The rows of T fall into a few groups, which share some directions, and each row is roughly a mix of its group's hidden directions.
T, 148 rows:
-0.554,-0.830,0.078,-0.478,1.696,1.473,3.269,-1.833,-0.343,-4.323
0.624,1.181,0.197,-3.051,0.813,1.730,-1.030,4.341,-1.792,-1.109
0.717,-3.619,-0.819,-0.978,-2.794,-2.761,-0.475,1.101,1.020,2.446
1.899,-2.497,2.999,-0.177,1.546,1.102,-3.937,-0.132,0.651,-0.849
1.685,-0.791,0.350,-0.271,-3.066,0.026,-2.573,2.257,3.781,-0.238
-0.591,2.033,2.761,0.947,4.677,0.290,0.904,-1.826,0.086,-0.107
2.092,2.467,2.280,-1.109,0.834,0.605,-1.891,1.657,3.589,1.405
-1.633,-1.336,-1.484,0.913,2.512,-2.506,-2.392,2.277,1.930,2.103
-0.514,0.972,4.092,-2.329,-2.273,-0.670,-1.351,-0.609,-0.493,2.774
-0.140,3.230,1.424,0.816,2.487,-1.019,-2.129,2.382,-2.070,2.066
0.984,-2.896,-2.465,0.485,-1.516,-1.293,2.735,0.049,1.334,3.198
0.388,0.742,-2.330,-3.023,0.930,-0.591,-2.361,1.102,-3.172,-2.408
-0.749,1.989,0.790,2.349,2.784,0.327,0.585,2.863,2.106,2.764
-2.042,0.672,0.620,-2.634,0.852,-0.230,-0.962,3.948,2.336,2.107
0.926,-1.635,-3.144,-0.472,-3.049,0.242,0.893,3.317,-0.761,1.938
0.717,-2.687,-2.340,-1.435,-1.925,1.189,-2.009,3.331,-1.533,-1.123
1.574,-1.663,-2.056,0.358,-3.197,1.217,3.448,-0.597,-1.590,1.750
0.629,2.569,-2.198,-1.904,-2.514,-2.895,0.748,2.531,-0.123,1.414
-1.759,4.070,-1.916,-1.793,-1.635,0.986,1.931,1.493,1.620,-0.604
-1.300,-5.206,-1.330,-1.459,-1.039,0.040,-0.636,0.666,0.642,-2.026
0.123,0.568,3.939,-1.419,1.516,-3.267,-1.981,1.863,0.539,0.781
-0.744,1.205,-0.436,0.743,-0.175,-3.503,-3.740,2.019,-1.037,-2.224
-0.166,-1.151,-2.271,-1.221,-3.338,0.393,-3.546,2.379,1.188,0.437
1.904,2.241,2.674,1.640,2.575,3.078,-1.126,-0.995,-1.025,-1.110
3.006,-3.346,0.413,-0.146,-1.954,0.103,-1.157,0.117,2.491,2.704
2.808,0.277,2.147,-1.142,1.046,-0.947,-0.606,-1.750,2.744,3.508
0.977,-1.312,2.878,-0.526,3.834,-0.762,-2.441,-0.993,1.608,-1.755
1.588,0.853,-2.391,-1.620,-3.568,1.072,2.916,2.239,-0.192,0.329
2.223,-0.187,2.084,-0.227,1.798,2.973,-2.645,1.457,2.300,-1.810
0.100,0.406,-3.489,-1.189,-0.571,-2.177,2.490,0.428,-1.576,3.382
-2.777,1.303,-2.530,-0.337,-4.189,-0.158,-1.229,0.977,-1.779,-0.019
-0.612,-2.676,-0.397,2.384,2.534,2.775,0.775,-3.253,-0.348,-0.576
0.381,0.237,0.378,-3.665,1.641,-0.448,-0.072,-1.002,-2.158,-4.097
2.574,-0.648,-0.825,-0.068,-0.394,0.894,4.093,-3.180,-1.712,-0.811
-2.572,1.869,2.235,1.382,3.344,-1.114,-0.149,-2.869,-0.837,-0.860
-1.773,1.026,-0.853,-0.698,-0.838,0.732,1.521,0.267,-4.467,-3.185
1.024,1.052,0.047,1.474,-0.907,0.156,1.576,-3.241,-3.494,-2.959
-0.747,-0.811,-0.593,0.311,1.918,-0.457,-4.084,0.482,3.755,1.602
3.488,2.587,2.571,-2.697,-1.178,-0.647,1.863,-0.191,1.012,0.223
2.625,0.640,0.108,-0.541,0.067,0.369,0.280,0.032,5.122,2.251
-0.183,-0.526,-1.682,-0.554,-0.771,0.128,1.045,2.620,3.215,4.097
-2.366,0.944,1.220,1.359,3.741,1.496,-1.012,-0.747,3.193,-1.136
-2.360,1.981,-0.717,-1.533,-1.579,-0.534,0.723,0.036,-3.340,-3.510
-0.327,-3.126,-0.285,-1.081,-1.534,2.393,1.585,-2.938,0.633,-2.894
1.185,-0.385,0.398,1.630,-3.189,-1.402,3.281,-3.158,0.608,1.233
-1.291,0.408,1.856,2.812,-0.196,-0.109,2.676,-0.302,2.201,3.714
-2.623,1.752,-1.450,1.042,-1.174,-0.997,0.961,-0.978,-3.377,-3.215
-1.813,1.160,2.436,-1.273,1.037,-2.401,0.531,-2.482,-0.581,-3.650
0.631,-2.179,0.415,-0.059,4.014,-0.177,-3.231,0.956,2.500,0.248
2.525,-1.710,0.185,-1.294,-3.362,1.836,2.796,-0.904,-2.169,0.339
1.942,-1.550,2.989,2.997,0.862,0.192,-2.557,1.644,1.938,1.125
1.452,-0.538,3.357,0.524,3.542,1.354,-0.252,-2.474,2.135,-0.244
2.470,-1.592,1.958,2.466,1.843,1.395,2.715,-2.711,-0.172,0.699
-1.843,0.681,-3.326,1.864,-0.886,-0.916,2.302,-3.033,2.147,-0.045
1.059,3.323,-1.728,-1.686,-1.749,3.179,2.208,1.420,0.998,-0.280
-1.782,-0.973,1.584,1.265,-0.613,2.406,2.690,-3.903,-0.581,-1.389
-1.943,-2.408,-0.213,1.928,-2.127,-1.961,0.008,-2.653,-2.036,-2.499
3.003,-0.675,1.178,1.693,-2.694,0.519,0.459,-2.447,-3.346,0.691
1.652,-2.576,-1.862,1.984,-0.577,-0.200,1.725,0.939,1.106,4.112
-2.106,-1.859,-4.448,0.925,-0.319,-0.856,1.852,-1.876,-0.676,1.535
-2.051,-3.177,-2.433,-0.001,0.922,0.354,2.109,-2.494,2.695,-0.088
3.078,-0.611,1.004,-0.662,-1.418,3.084,1.660,-2.978,2.106,-0.505
-0.224,0.711,1.276,0.143,0.915,1.449,0.927,-2.493,5.060,-1.147
-1.360,-1.874,1.787,0.893,2.321,-1.751,-0.889,1.167,-4.338,0.594
1.746,-1.528,2.164,-1.320,-0.012,-1.609,-2.335,2.245,2.949,2.355
-0.459,1.662,2.593,-2.245,1.467,1.234,-2.058,3.176,1.882,1.690
-3.208,3.193,-2.642,0.832,-0.778,1.784,1.289,-1.576,-0.837,-1.529
-1.250,-0.909,0.701,-0.814,2.833,2.596,2.349,-2.213,0.920,-3.092
0.706,-2.127,-3.604,-0.513,-0.361,-2.826,1.537,1.393,2.772,0.869
-0.977,-2.888,2.154,0.182,0.598,0.558,-1.916,-0.464,-2.545,-3.759
-2.031,-2.384,-3.407,0.097,0.571,-1.562,-0.830,2.832,0.841,2.351
0.266,4.073,2.549,-0.149,1.230,-1.040,-0.088,-1.230,0.450,-3.412
-0.410,0.637,-0.564,-3.988,-1.816,0.019,1.352,1.390,-1.874,-3.431
3.750,-0.527,4.055,-1.033,0.133,2.368,-0.724,-0.140,0.439,-0.959
0.076,3.990,1.949,-0.921,-0.676,0.673,1.089,-1.302,-0.542,-3.804
-1.635,0.780,0.614,2.526,-1.005,-3.440,0.871,-0.531,-2.128,3.268
-1.776,-0.221,-4.092,2.253,-2.512,-1.211,0.547,0.024,-2.057,1.340
1.490,-4.307,-3.327,-1.576,-0.587,0.517,0.269,0.507,1.068,-1.651
-2.652,1.264,-1.335,-0.430,3.901,-1.014,2.213,-1.816,-1.584,1.260
1.349,0.376,0.478,-0.619,-1.994,-2.260,-3.855,1.124,1.900,-2.781
-1.167,2.401,3.025,0.851,3.893,-0.607,1.450,-1.889,-0.967,-0.021
-1.403,3.760,0.232,0.118,2.095,0.685,1.829,-2.252,-2.369,-2.017
0.316,-3.372,-1.591,-1.682,-3.457,-2.718,0.388,-0.534,-0.316,1.560
0.273,4.167,3.920,0.661,0.696,-1.706,-0.336,-1.519,-0.266,-0.106
-0.799,0.741,-1.918,0.531,-1.890,-2.719,1.756,-2.707,-3.543,0.225
-2.868,0.478,-0.705,1.272,-1.127,-1.806,2.106,-2.769,-3.449,-0.172
-1.127,2.750,1.252,-0.161,0.904,2.192,-0.404,-1.997,-0.843,-4.269
0.480,0.976,0.100,-0.779,-4.222,-0.416,2.790,0.958,-3.241,0.352
-3.848,2.841,0.138,0.454,1.799,-0.472,0.067,2.373,-0.499,-2.586
2.166,-3.011,1.363,2.742,-0.499,0.562,1.424,-1.116,0.716,3.412
1.183,1.315,-0.227,-0.888,1.946,-0.354,-3.113,4.265,1.833,-0.083
1.919,-0.588,-2.683,-3.014,-1.981,0.785,2.594,-2.605,-0.860,0.158
-3.366,2.165,1.952,-0.509,2.788,0.777,-0.324,2.257,-1.198,2.007
-1.104,-1.635,1.156,-2.916,1.767,-1.097,-0.931,1.429,-0.699,-4.204
1.425,-1.305,0.070,-1.156,-2.462,-1.955,-3.178,3.620,0.472,0.863
-1.141,-0.027,-0.464,-3.451,-0.112,-1.397,0.340,1.802,-1.635,-4.208
-0.497,2.246,2.206,1.016,-0.480,3.481,-1.921,-2.930,-1.273,-1.301
1.794,1.485,0.535,0.621,1.361,-1.864,-2.514,3.570,0.364,2.917
2.702,1.524,3.196,-0.614,0.183,-0.614,-2.346,2.823,-0.792,2.100
-2.608,1.760,3.250,0.645,2.511,-0.758,-1.992,-1.393,-2.221,-0.729
-0.286,-0.450,-3.462,-1.843,-2.590,-1.981,1.727,2.207,-2.198,-0.387
-2.051,1.643,1.523,1.386,0.379,-2.813,0.388,0.018,-4.407,-0.591
-0.003,0.616,4.772,0.445,2.797,-0.695,-1.512,-2.072,-0.714,-0.618
-3.641,3.308,-2.502,-0.480,1.327,-1.643,-0.161,1.649,-0.503,-0.990
-2.225,4.004,-0.003,-1.135,2.416,0.356,-0.033,1.591,-1.147,-2.656
3.942,-0.981,2.788,-0.603,-0.341,0.984,-0.434,-1.898,2.402,1.961
0.947,-0.978,0.622,1.522,-0.353,-0.296,2.585,-0.370,0.331,5.238
0.517,1.909,0.587,0.316,-4.737,-1.397,-0.715,2.578,-0.635,1.678
1.452,-0.177,-0.543,2.836,-1.855,1.422,3.943,-2.590,-0.968,0.007
0.547,-3.284,-0.281,-1.980,-2.025,-0.799,-1.632,2.162,-2.069,-2.773
-1.817,3.394,-1.975,-1.598,-0.179,-2.548,-0.460,2.991,1.467,-0.151
-3.302,1.710,-2.877,2.169,-0.066,-2.024,0.472,1.234,-1.811,1.786
-3.723,1.546,1.033,0.529,0.825,-1.198,-0.745,2.729,2.105,-2.642
0.296,5.203,1.200,-1.443,-0.496,-1.451,0.374,0.040,0.310,-2.422
0.701,-1.496,2.014,1.845,2.854,2.135,-0.120,-3.798,-0.354,-1.293
-3.206,-1.523,-2.316,0.718,-2.119,-0.669,-2.558,-0.312,-2.415,-1.800
-0.945,2.250,-1.170,1.795,1.979,0.781,-0.134,-1.234,-2.085,-4.262
3.782,0.303,3.799,0.023,-0.458,1.332,0.898,-2.617,0.209,0.786
-0.720,2.095,3.058,1.374,0.961,-2.052,-3.724,1.270,1.530,-0.157
3.432,-1.793,0.530,0.396,-1.771,-2.668,-2.603,1.060,-0.028,2.356
-0.589,0.009,-1.897,-0.452,1.460,-3.263,0.598,2.467,2.294,3.240
-0.413,-0.279,-3.081,-1.598,-3.222,-1.501,0.509,3.093,-1.009,1.829
-4.124,0.950,-3.238,0.971,-0.414,-2.485,-0.029,0.931,1.597,0.164
0.871,0.298,-0.435,1.329,2.589,1.194,-0.014,-2.350,4.717,0.652
-0.162,-0.150,-2.856,1.978,0.997,0.316,0.783,-0.395,3.826,3.241
2.426,-2.380,-2.854,0.350,-2.896,1.059,2.103,1.545,0.425,1.679
-2.310,4.938,0.077,-0.962,1.566,0.365,1.212,1.573,-0.878,1.083
-0.511,-3.319,-2.555,0.436,-0.693,0.007,0.936,-1.808,3.668,1.748
-2.110,0.239,-3.826,-2.505,-0.650,-0.138,2.278,0.557,1.945,-1.997
-1.653,-1.088,-3.624,0.199,0.115,-2.530,-0.191,1.226,-0.237,3.745
2.836,1.459,-1.116,-0.728,-0.308,2.726,2.013,0.609,3.733,1.138
1.598,-2.562,-1.334,-0.148,-2.647,-2.366,-1.615,0.508,1.309,3.321
2.474,0.938,-0.460,3.018,-1.950,0.097,1.866,-2.003,-0.192,3.386
-2.015,-3.340,-2.908,-1.060,1.488,-1.485,1.017,-0.983,2.252,1.687
-4.247,0.911,-1.136,-3.368,-0.176,-0.735,-0.482,1.173,-0.781,-2.200
-1.738,2.989,-0.336,0.945,1.824,-1.910,-1.648,1.827,3.369,1.338
0.589,-1.113,-3.098,-3.054,-1.679,1.235,3.037,-2.021,0.470,-0.864
1.856,-2.504,1.598,-1.507,1.031,-0.090,-0.278,-1.264,4.295,1.844
-0.161,1.156,2.814,-1.556,1.573,0.708,-0.121,-0.322,-3.074,-3.858
0.762,-1.856,4.075,1.517,0.851,3.152,-0.375,-2.071,0.915,-0.517
0.300,0.286,3.600,0.229,2.342,-1.590,-4.031,-0.298,-0.019,-1.262
2.322,3.020,2.862,-1.083,0.901,1.262,-1.906,2.091,2.164,0.409
-0.498,0.268,1.548,-2.549,1.590,-2.364,-1.851,1.411,4.024,0.437
1.792,-2.373,-1.477,1.055,-2.702,1.732,2.600,-1.438,-1.890,2.073
-1.637,1.393,2.453,0.903,-3.143,-1.978,0.569,-2.099,-2.977,0.538
-1.454,-0.827,1.628,-1.250,3.957,-0.670,-3.398,0.835,1.570,-1.140
2.951,-3.855,0.910,-0.616,-2.105,2.095,-0.889,0.470,2.045,-0.587
2.631,0.689,2.171,-0.797,-1.678,1.954,3.029,0.737,-3.156,-0.286
One row of each group comes first, with its name. Which group is each row after those in?
-0.259,1.887,-1.308,0.084,1.520,2.792,1.075,-1.468,0.557,-4.479	(88)
0.191,-2.298,1.303,-2.289,2.511,-0.696,-1.369,-0.762,-2.055,-3.662	(118)
-0.057,1.518,0.103,0.415,4.832,1.218,-0.171,-0.470,3.352,0.569	(137)
4.022,-2.154,0.841,-2.005,0.302,2.026,-0.068,-1.816,1.985,1.464	(80)

1.960,0.965,3.919,-0.463,2.323,2.128,-1.041,-1.863,1.153,-1.726	(137)
0.757,-1.565,2.592,-0.382,3.757,0.908,0.255,-0.517,3.699,0.532	(118)
-3.907,-0.612,-1.618,-1.011,3.087,-2.748,1.118,-0.577,0.858,0.667	(80)
1.596,-1.417,-3.560,-1.626,0.651,-2.416,2.434,0.844,0.379,2.494	(118)
-1.614,0.317,-2.593,-4.047,-1.346,-0.693,-0.419,2.891,-1.172,-1.057	(118)
0.370,-2.496,-2.231,-0.090,-2.706,1.427,2.752,-0.731,-3.131,-0.717	(118)
1.900,-2.338,-1.508,0.667,0.346,2.541,-2.273,-0.685,3.874,-0.333	(137)
-2.520,2.323,0.321,-0.747,-0.036,0.694,0.310,-2.565,-2.687,-3.514	(88)
-0.672,2.555,0.884,-0.811,2.164,-0.084,1.088,-1.792,-0.213,-4.646	(118)
-2.509,0.980,1.533,2.210,-0.421,-2.540,-1.404,-1.590,0.114,3.674	(137)
-1.017,1.602,-1.309,-0.987,-3.552,-2.522,-0.032,3.192,-1.551,-1.127	(118)
0.448,-1.765,2.136,-1.146,0.941,-3.698,1.014,1.729,-3.367,-0.146	(137)
0.623,-0.923,-1.648,-2.426,-2.032,-3.382,-0.431,3.249,-1.623,0.588	(118)
2.997,0.456,0.522,0.933,-3.639,-0.055,0.117,-3.856,-0.811,-0.095	(80)
